Rows are one point carried round by a steady rotation, each followed by how many ticks it has turned.
The counts run from 0 to 782.
[118  86 162 133  98 135 134 105 125 181  93 158 147 151 116 214 120 121
 122 148 136  77 163 118 111 160 188 119 160 152 141 124 121 160 128  94
 123 101 145 138 142 113 136 108 122 118 117 147 122 111 128 106 125 125
 142  91 104 105]
440
[139 121 157 171 141 124 152 137 136 131  57 147 135  82 119 148 138 151
 100 134 103 123  94  96 135 135 189 134 175 194 155  92  82 107 141 141
 119 100 117 141 133  91 150 171 143 152 166  99 139  99 126 144 108 132
 117  99  98 144]
487
[160  68 158 151 115 132  94 116  83 169 106 166 157 124 101 185 160 141
 108 144 122 101 160 121 130 126 151 121 179 174 129 156  99 147 121 108
 112  76 172 159 133  94 165 129 128 120 139 133 134 141  90 129 125 104
 116 120  91 107]
372
[140 100 162 132 103 124 146 116 106 138  67 117 170 105 137 181 132 138
  92 109 111 104 125 129 139 137 200 134 164 191 152 132  95 112 122  99
 133  95 144 133 157 102 163 132 115 121 175 140 119 118 137 110 147 115
  75 110 121  88]
210
[144 115 143 124 121 145 131 120 122 162  60 124 121 155 140 153  96 151
 152 113 126  85 140  81 141 170 158 138 134 164 133 108 101 149 159  98
 125  70 173 149  85 165  99 140 134  78 131 163 114 164 136 160 160 160
 129 137 103 129]
568
[178  92 160 157 121 110 140 100  63 134  77 152 159 139 108 185 146 151
  96 104 124 148 112 111 133 121 183 149 152 160 115 151  93 132 110 111
 167 120 167 138 135 114 123 157 135  88 161 141 146 104 165 143 137 125
  81 145  93 121]
737
[ 92 112 173 123  85 126 153 120 152 172 110 135 144 115 109 158 100 132
 148 124 132  99 171 136 137 172 159 136 141 145 138 116 113 132 181 109
 110  45 146 128 133 148 110  77 104 114 139 153 114 141 117 124 104 135
 164 108  87 107]
411
[184 104 150 153 112 118 135 100  72 127  80 134 159  97 108 151 141 173
 101 117 124 125 117  96 146 145 130 143 145 170 118 132  91 125 126 127
 178  98 171 137  82 144 119 159 136  83 162 138 141 134 147 158 155 129
  78 165  86 134]
736
[145  90 188 180 148 167 124 107  89 152  94 164 130  96 116 187 150 151
 112 141 122 110 138 121 147 162 186 122 171 153 131 113 124 194 135 134
 152 134 149 150 116 117  96 165 152 104 109 123 124 133 119 170 142 119
 114 117 104 142]
528
[134 132 156 128 101  61 139 140 143 178  65 142 159 119 127 130 106 156
  96 101 109  76 135  85 113 144 152 131 127 178 119 132  81  72 158 111
 112  61 164 133 138 133 170 123 128 119 173 119 141 119 129  87 121 120
 124 117 126 122]
175
[106  93 176 111 146 139 153 144 126 158  90 130 124  95 150 168 164 170
 120 105  92 128 145  81 176 120 183 107 172 181 144 101 109 167 147 126
 170 103 153 148 123 125  80 142 134 112 138 121 100 131 145 141 126 132
  95 127 122 160]
360
[108 121 148 141 109 133 137 143 117 184 139 102 144 120  97 175 112 145
 151 100  88  75 132 162 127 169 140 133 137 153 156 156 111 118 178 134
 100  55 147 149  87 172 133 133 136  62 135 137 113 151 118 152 116 133
 143 123  97 151]
782
[180 111 159 173  89  82 146  93  81 141 119 164 155 124 101 140 112 138
  90  87 141 122 121 134 110 139 157 132 120 139  99 141  77 108 145 131
 149  96 171 153 157 123 152 152 143  90 164 107 162 114 128 125 137 120
 121 141 109 122]
305
[101 130 151 127  77  73 172 131 153 177  80 150 161 149 120 160  94 131
 130 104 147  85 148 116 119 158 157 142 100 147 117 120  81  97 173 118
 102  73 141 125 128 152 120 123 135 104 171 125 144  98 155 100 112 145
 151 101 118 133]
76
[163  97 159 118 113 127 175 117 123 160  70 117 136 109 143 161 133 163
 118 110 127  83 143  87 132 152 178 109 150 187 115  99 102 123 146 109
 172 130 153 141  91 146 112 147 129  73 153 162 132 123 154 115 167 159
  92 152 137 142]
637
[100 113 172 112 119 134 125 142 149 172  80 135 107 143 142 139 123 154
 110  88 125  73 135  67 118 143 189 115 150 155 102 104 103 151 177  63
 127  54 165 158 114 136 138 115 120 104 128 138 110 124 114 121 103 140
 145 141 119 118]
170
[103 137 149 132 104  61 170 135 131 160 129 115 168  92 100 117 121 156
 120  93  96 136 106 123 153 149 134 161 132 162 143 141  82  80 171 146
 110  61 152 122 121 151 126 144 135  98 185  93 126 120 142 155  97 121
 133 121  83 178]
484
[132  87 141 109 105 125 146 143 123 163  89 108 149 150 116 186 157 164
 105  79  99  81 134 129 118 130 164  94 172 192 130 155 117 121 134 120
 134  89 145 146 136 125 162 139 134  86 150 125 106  82 124 116  84 117
 103 122 130 132]
142
[ 93 102 157 133 124 136 138 113 131 157 107 139 148 126 120 185 126 134
 151 150 138 147 137 123 141 163 187 143 161 167 157  96 118 183 123 137
 111 111 136 115 100 130  67 134 140 130 100 141 115  95 163 169 115 146
 170  82  69 141]
658
[137  94 169 125 113 106 141 101 105 151  66 159 169 108 139 173 135 153
 105 132 126 149 147  83 147 120 180 149 162 160 142 135 106 164 107 108
 174 120 169 131 149 100 103 133 129 120 149 146 129 114 167 133 163 121
  86 104 100 127]
768
[108 105 151  81 102  65 147 147 140 182 114 116 163 120 142 136 137 151
 124  99 105 100 174  72 132 123 148 122 123 173 138 165 121 145 132 103
 142  74 203 116 120 152  92 112 141  92 150 145 122 135 149 124 112 136
 107 121  98 148]
203
[133 131 175 198 103 150 159 130  95 155 123 148 119  81  96 149 106 152
 111 119  98 107 129 131 179 175 168 156 135 129 148 109  93 159 175 148
 132  96 134 148 127 131 104 171 138  99 126 102 136 163 135 179 153 124
 119 125 110 149]
557
[124 119 159 182 127 137 133 122 120 147 108 185 132 147  83 159 115 136
 129 155 129  90  99 124 137 155 147 160 147 140 139 104  76 117 181 165
  76  78 135 141 103 118 136 169 159 127 131  87 141 132 111 162 115 128
 165  89  84 153]
655
[130 100 171 152  67  89 174 118 125 180 119 136 177  88 118 136  97 165
 118 127 105 105 188 138 167 140 148 137 130 134 147 151  91 103 154 132
 144  79 153 125 152 135 155 104 110 120 181 119 138 151 130 122 141 114
  98 125  97 126]
244
[ 75 128 147 108 115 100 155 127 152 174 142 142 161 158 109 207 128 114
 124 118 117 121 125 142 125 130 169 148 139 149 159 135  89 128 158 155
  99  92 145 130 151 125  95 141 140 130 139 104 111  89 125 128  79 147
 156  71  86 156]
352
[118  98 164 128  80 105 135 119 104 174 101 135 168 130 110 225 113 118
 137 122 132  95 161 172 109 168 215 125 139 145 135 144 124 149 121 110
 111 116 146 127 170 116 134 130 127 133 108 159 130  94 153 137 119 107
 155  91 107 105]
779
[158 126 152 113 117  59 119 122  95 167 106 180 157 139 153 138 129 146
  76 102 118 119 144  79 106 104 153 136 127 167 139 138  88 125 152 120
 143  91 197 143 165 102 101 149 154 125 162  90 134 127 133 118 120 132
  90 111 126 140]
733
[127 146 154 136 142 155 135 130 139 161  93 150 105 121 144 143 112 143
 147 107 124  89 116  85 137 179 156 130 136 156 130  86  91 163 186 100
 108  70 155 145  95 152  90 168 140  90 111 136 119 148 119 166 139 162
 143 146 127 146]
228
[145 107 119 105 149 124 111 106 100 147 126 123 147 131 136 173 145 153
 147 105 121 140  98 126 110 135 130 113 147 208 161 112  69 128 145 164
 125  89 173 165 106 134  69 154 164  89 164 127 107 106 137 145 110 170
 127 103  99 167]
293
[122 108 147 137 154 141 125 140 126 148  68 121 121 104 138 154 142 146
 123 108 103 122  89  93 139 166 185 119 175 209 149  80 108 147 151 135
 130  99 140 160 107 121 107 172 147 140 125 129 117 107 135 155  94 149
 136 105 112 152]
758
[151  64 140 134 133 144  90 119 113 172  99 152 144  96 134 179 123 157
 138 142 115  99 157 128 114 164 137  88 152 200 137 126 107 180 134 138
 132  81 170 166  88 132  87 139 157 114 113 146 124 149 110 135 146 140
 141 112 106 139]
533
[115  96 156 167 107 110 133 131 110 166 163 163 150 117  68 150 118 131
 106 107 141 121 132 150 139 145 172 137 158 110 127 149 103 146 147  99
  99  61 159 141 165 117 138 102 106 111 127 148 119 133  98 159  92  88
 174 128  71 109]
311
[ 92 103 167 128 111 108 152 163 159 175  91 125 145 129 127 151 142 162
  98  87  85  85 152 102 128 124 183 121 162 159 133 123 102 102 161 107
 125  81 151 145 159 104 157 115 124 129 153 102 110 109  96 100  81 113
 118  96 128 121]
112
[ 96 123 159 144 118 123 142 153 164 186 117 169 105 129 113 154 115 143
 134 142  94  83 139 110 120 154 158 120 143 176 140 109  78 145 195 153
  94  84 146 145 128 113 112 131 160 129 115  84 115 116  92 126  86 140
 167  83 120 165]
723
[119 100 150 127 113 142 149 151 122 181 119 106 155 107 125 208 124 151
 156 133  85  60 148 160 128 188 160 117 145 174 190 137 118 141 145 153
 111  91 144 134 124 139 112 147 139 117 116 122 118 110 108 127 111 125
 128  78 130 167]
752
